In the data rows, 128 means zero.
Here are some points:
[103 107  76 111 110 113  90  86 118 101 174 176 208 166 115  93]
[101  59  89 169 121 106   5   0 126 147 141 243 255 150  22 145]
[ 72 126 143 125  91  75  50  29  70 100 144 225 254 172  86 122]
[ 93  80 145 126  98 108  74  59 120 138 138 183 202 131 123 178]
[108 128 137 162 126  66 142 159 160 130  88 124 114 122 164 156]
[163 232 158  68 130 182 219 240  95 120 128  35   1 128 203 104]
[112 185 167  77  82 137 202 229 119 124 102  64  53 121 234 137]
[101 124 176 111  89 136 124 101 120 156 129 127 140 117 153 176]
[ 79  72 140 145 113  86  42   7 111 152 171 215 255 135  91 165]
[ 82  77  86 169 146  72  22  36 141 142 170 255 255 187  45 121]
[135 199 131 105 136 134 164 197  84 111 152  63  71 134 149  94]
[ 93  94 115 116 125 115  66  76 128 148 137 132 211 164  91 106]
[102  96 116 129 131  96  70  38 123 137  98 187 210 158  35 114]
[205  88 165 121 151 134 176 113 108 135 115  86 124 130 101 103]
[153 169 130 105 134 133 182 183  93 120 135  72  69 112 156  93]
[ 99 143 116 139 140 132  84  98 122 123 153 183 161 113  81 137]
[ 98 159 109 119 123 121 142 183 164 120 111  72  84 136 151 101]
[137 136 133 127 109 211 186 191 147  97  49  95   0  97 184 195]
[121 133  90 114 109 121 110 135 147 101 148 169 154 159 119  63]
[169 138 122 135 151 152 132 154 137 128 119 104  75 131 116 116]
[105 116 174 114 112 146 151 122 118 121 119  82  90  91 177 178]
[126 144 177 117 108 128 144 122  77 147 122  78 120 129 155 172]
[101  74  82 170 146  45  81  53 145 158 152 189 255 155  50  94]
[107 133 127 150 148  67 132 149 154 135 101 134 151 122 165 142]
[100 118 106 127 141 117  88  97 155 197 177 122 184 114  90 166]
[107  63  99 156 123  33  49  42 149 119 120 221 255 163  52  93]
[135 125 149 105  84 174 178 194 136  89  99 109  34 119 172 126]
[ 91  93 138 110 130 151  95  70 104 112 138 117 192 145 131 131]
[ 63 125 128 121 105  69  63  65 102 135 136 170 255 160  95 128]
[ 87  98  77 155 121 110  26  40 142 122 164 250 251 153  17 101]
[142 169 149 127 137 119 184 196 146 121  97 103  45 116 141 123]
[182 219 150 101 141 161 246 249  87 120 146  23   0 109 214  92]
[157 202 168 119 126 196 171 176  85 102 109  79   0  83 199 181]
[162 100 139 134 119 133 118 111 154 140 109 136 107 127 112 152]
[126 148 134 147 161 129 180 176 133 102 109 106  51 102 137 126]
[103  66  97 143 154  88  41  22 112 148 115 183 249 160  31 115]
[123 110 104 121  93 103  89 100 186  99 152 180 215 155 144  94]
Then 18 other points, each followed by its number:
[171 142 178  92 119 180 198 192 137 142 125  61  31 116 183 137] 0
[196  98 180 108 147 135 152  88  87 151 111  89 139 136  88 111] 1
[118  71 118 165 144 122  75  33 134 120 128 222 228 145  47 114] 2
[138 164 101 126 148 127  90 110 115  96 142 150 151 173  71  53] 3
[ 74 154 111 121 107  80 102 128 132 124 164 170 219 143 148 114] 4
[130 122 114 142 163 123 137 133 136 163 138 104 154 126  78 123] 5
[159 105 150 141 133 139 151 162 175 135  93 121  67 114 163 163] 6
[204 128 190 104 160 177 240 195 103 137  85  16   0 106 177 131] 7
[ 72  66  88 150 111 100  18  36 192 185 185 217 255 132  28 142] 8
[136 119  97 135 107 133 133 133 142 105 176 170 127  98 164 106] 9
[131 112 117 161 135 142  82  93 124 124 108 185 137 118 112 168] 10
[150 200 151  99 117 192 212 239 136 115 103  68   0  82 213 150] 11
[166 158 118 131 114 172 248 246 175  84 148 111   0  71 245 144] 12
[155 170 169 128 141 152 148 165 105 130  77 109  42  99 127 150] 13
[ 92 113 110 143 108 104  22  28 114 119 187 222 247 153  70 126] 14
[132  75  82 146 138  80  80  63 135 132 127 202 218 146  60 105] 15
[176 172 161 119 155 145 249 243 132 147  84  31   6  97 202 137] 16
[141 105 161 119 123 148 202 143  99 147  99  77  52 112 173 181] 17
Which of these numbered points is nearest to each point below, ignoring the direction in which the first points spread most? Its number follows each.
[157 164  99 156 159 104 146 153 135 125 138 146 116 118 106 111] > 15
[161 178 162 141 138 190 249 232 134  91  74  78   0  74 201 151] > 2
[ 66 113 126 119 111  61  86  75 125 143 168 215 255 165 117 124] > 4
[188 150 167 113 129 180 213 225 180 131  69  59   0  85 207 175] > 6
[113  85 122 161 136 115  61  36 112 133 124 214 232 143  36 130] > 2
[152 153 139 133 153 105 213 202 139 152 102  83  80 116 163 139] > 16
[180 160 125 122 155 219 172 193 104 122 119  83   0  91 138 127] > 2
[115 117 120 143 155 116  80  65 131 181 147 156 243 138  26 123] > 5
[171 116 137 139 134 134 152 151 170 130 104 124  87 118 158 148] > 6
Here are 18 other points, each followed by its number:
[ 95  80  91 132 123  90  56  61 110 109 161 176 255 189  37  53] 0
[150 120 157  99 116 183 174 155 145 143 126  90  70 116 163 125] 1
[124 171 118 106 128 125 147 157  84 124 155  98 135 138 122  83] 2
[138 127 171 117 103 128 118 104  80 151 109  92 135 132 131 161] 3
[165  84 164 114 140 129 117  67  75 168 134 116 179 133  81 120] 4
[184  97 181  95 143 161 162 123  87 152  75  64  75 131 104 139] 5
[134 112 131 120 151 155 117 131 113 135  77  72  83 132  84 165] 6
[140 100 121 148 169 133 137 101 131 176 138 122 179 122  61 136] 7
[173 107 133 128 124 134 143 137 157 135 113 131 112 117 162 150] 8
[146 146 135  89  98 190 200 210 144 111 115  84   0  87 202 132] 9
[ 80  75 124 111 116 145  50  37 120 144 136 167 255 147  94 138] 10
[ 98  83 130 153 111  87  41   8  77 140 170 188 255 154  64 148] 11
[ 82 116  91  89 135  69  28  45  69 122 185 165 255 178  43  70] 12
[159  91 171 102 151 126 118  73  96 166  89 105 181 165  50 113] 13
[ 88 104 139 135 109  91  68  47 100 150 174 177 232 119 112 150] 14
[151 148 131 169 140 151 162 165 134 102 124 129  26  91 186 167] 15
[147 138 134 153 153 132 166 172 137 137 117  66  55 106 144 119] 16
[121 128 126 160 114 139  99 111 109  83 142 200  99 130 128 146] 17
Which of these numbered points is nearest to each point below, ignoring the direction in which the first points spread most? Its number follows each.
[191 104 163 118 147 144 170 120 107 147 110  96 123 122 121 113] > 4
[ 98 102 141 121  92 115  74  60 111 148 137 161 176 119 129 168] > 14
[152 144 143 135 159 129 167 160 126 142  98  79  50 111 152 137] > 16
[ 92  97  84 105 102  98  41  81 143 119 116 203 239 195  43  70] > 0
[126 121  89 119 117 138 114 146 133  97 159 132 138 151 132  66] > 0
[158 127 133 145 160 148 203 190 127 122  95  62  15 105 163 130] > 16
[122 138 111 112 130 110  96 103  96 121 158 134 189 172  89  84] > 2
[140 120 112 156 130 168 135 130 146 121 124 169 104 103 147 173] > 15
[190 162 145 132 162 181 254 236 149 162 101  28   0  80 170 153] > 7
